In the rows, 128 means zero.
Each path below is one point turned by a fixed rotation once a step. After each direction that follows a path, write how fast that rotation turns it, in degrees each step (0 if it stays still).
Each turn is a multiple of 5 degrees from 10 to 175, or 0.
Each row of a path follows its step; steps can be skipped.

step 2: [127 122 124 117 127 133 124 133 134 128 131 125 116 125 136 121 116 124
 126 130 136 126 128 128 128 117 128 115 132 125 123 135 130 129 135 125
 134 133 130 138 124 122 116 133 133 127 120 142 122 126 127 132 119 130
 128 129 127 124 127 130 127 128 124]
step 3: [134 127 124 123 123 118 119 119 130 123 135 128 133 135 128 134 127 138
 131 129 126 131 127 129 131 130 124 131 135 127 124 127 121 130 129 130
 125 124 131 127 119 139 119 127 120 125 117 130 128 134 136 143 128 116
 127 116 130 128 128 133 138 131 132]
step 4: [134 133 125 132 128 122 125 128 129 134 122 132 130 122 134 136 122 117
 124 130 128 123 120 121 138 123 121 129 129 131 134 125 122 130 124 121
 123 129 129 108 126 127 127 136 127 128 128 126 125 130 124 128 128 129
 126 131 111 131 128 118 125 139 128]
step 5: [129 126 138 132 124 133 130 129 132 123 130 132 127 128 131 125 122 118
 131 129 140 118 128 121 124 116 130 127 137 136 135 125 132 122 130 123
 135 131 132 126 135 129 136 122 128 125 128 128 118 136 129 125 128 121
 125 121 128 126 134 142 127 117 134]
step 6: [130 128 127 132 125 119 134 129 136 123 125 128 121 125 125 128 137 136
 129 134 139 124 124 119 128 117 121 132 130 122 128 139 125 129 122 135
 123 117 138 133 125 123 120 124 127 128 121 130 137 119 137 126 131 126
 132 137 133 128 129 132 130 129 138]
step 7: [126 132 124 135 130 130 121 129 117 131 136 128 129 125 134 131 125 122
 140 131 130 136 126 130 133 120 126 132 124 130 125 136 129 128 134 128
 120 129 125 125 125 113 120 129 131 121 123 123 124 134 138 142 126 136
 128 130 125 134 119 134 125 126 118]
step 9: [123 141 125 131 125 124 123 124 144 131 130 135 125 132 127 133 136 133
 129 126 125 133 122 127 122 121 126 133 135 132 136 119 124 127 124 129
 130 120 132 120 119 125 133 122 125 130 124 137 130 126 128 138 134 118
 123 125 126 128 140 127 126 131 119]
step 13: [126 140 135 130 119 129 127 131 123 140 129 133 123 130 127 124 130 118
 128 125 132 128 131 124 128 124 140 122 125 134 122 129 125 126 133 119
 126 134 123 126 127 118 128 124 124 124 121 137 119 136 137 136 114 122
 128 127 130 137 126 120 125 124 130]
Directions:
[128 130 129 127 128 129 127 130 132 129 129 126 129 128 126 129 128 126
 127 128 128 128 127 130 129 132 127 128 128 128 125 126 127 126 128 129
 127 130 128 125 130 129 126 127 128 126 128 127 127 128 129 131 128 128
 129 127 128 130 126 127 128 129 129] => 80
[125 126 126 127 128 128 127 126 129 128 130 130 128 127 129 128 127 129
 129 126 127 127 129 128 131 127 128 126 130 128 126 127 126 126 129 128
 129 127 128 126 127 129 132 128 127 130 129 128 130 128 127 129 129 127
 127 128 125 130 129 127 129 129 130] => 65

step 0: [115 125 126 127 136 127 131 124 122 124 117 127 125 134 122 133 129 129
 126 129 126 114 133 131 129 128 132 136 126 125 129 131 125 128 119 124
 134 127 116 132 116 126 135 129 130 135 127 126 127 122 126 131 126 125
 124 130 122 128 130 133 141 136 124]
step 2: [128 132 126 133 124 129 129 131 137 126 124 138 122 115 129 134 131 128
 125 121 127 127 129 134 126 135 133 129 128 128 129 126 126 133 134 132
 130 130 133 117 127 120 130 132 132 128 145 119 126 128 132 132 129 132
 119 122 128 120 131 124 122 128 116]
step 3: [122 121 129 133 130 121 118 130 122 121 136 139 123 120 133 132 130 143
 125 127 128 128 121 123 122 141 130 124 124 126 127 129 129 128 132 124
 131 127 130 127 136 118 129 123 121 119 122 132 127 128 133 127 129 132
 123 125 126 127 134 128 127 130 119]
step 5: [131 125 125 127 128 119 135 123 131 128 131 128 120 133 124 131 130 121
 137 133 125 125 119 124 124 121 130 131 123 131 120 132 137 133 134 135
 137 133 131 135 114 126 135 129 126 126 122 134 130 129 124 129 124 126
 122 128 130 114 124 133 126 131 133]
step 6: [129 128 132 131 128 132 124 129 133 136 117 128 130 122 124 128 130 125
 130 124 118 122 119 137 128 127 131 131 130 129 125 122 132 123 134 128
 135 134 125 128 114 119 128 127 126 126 121 127 120 125 139 123 126 131
 135 126 134 124 129 136 133 123 141]
step 11: [124 121 126 134 133 126 124 129 124 123 127 134 120 117 129 127 134 125
 118 134 133 129 122 126 123 136 127 127 130 123 125 124 129 130 132 129
 133 129 124 124 121 129 130 127 128 120 136 130 119 130 127 129 117 125
 120 134 130 120 140 120 126 118 133]
step 12: [134 129 129 136 134 130 121 129 133 131 126 136 131 118 129 131 128 125
 125 126 135 125 122 122 127 138 127 125 121 114 121 124 123 122 132 126
 130 135 120 137 125 132 129 120 115 123 122 132 131 123 127 120 124 130
 125 133 122 130 122 124 126 129 121]
step 13: [135 126 117 134 121 134 133 127 133 135 134 128 126 131 132 130 132 129
 127 122 131 131 128 125 128 129 131 131 130 124 116 134 130 123 127 128
 129 138 123 136 121 121 123 127 128 136 122 141 130 128 128 132 137 126
 115 129 127 125 124 131 117 131 127]
Directions:
[128 126 127 130 128 126 128 127 128 127 125 129 125 128 125 126 126 127
 127 131 130 129 127 129 128 128 127 128 126 126 129 127 129 131 129 127
 127 129 128 127 128 128 129 128 128 127 128 124 128 125 127 126 129 129
 129 128 130 127 129 129 126 130 128] => 120
[129 131 128 127 127 126 127 131 128 128 127 129 128 125 128 127 131 129
 128 127 127 126 127 128 126 128 128 127 130 130 128 128 129 128 128 128
 129 128 129 126 129 131 130 129 129 128 129 128 124 126 128 129 127 129
 129 127 131 129 129 129 125 126 128] => 85
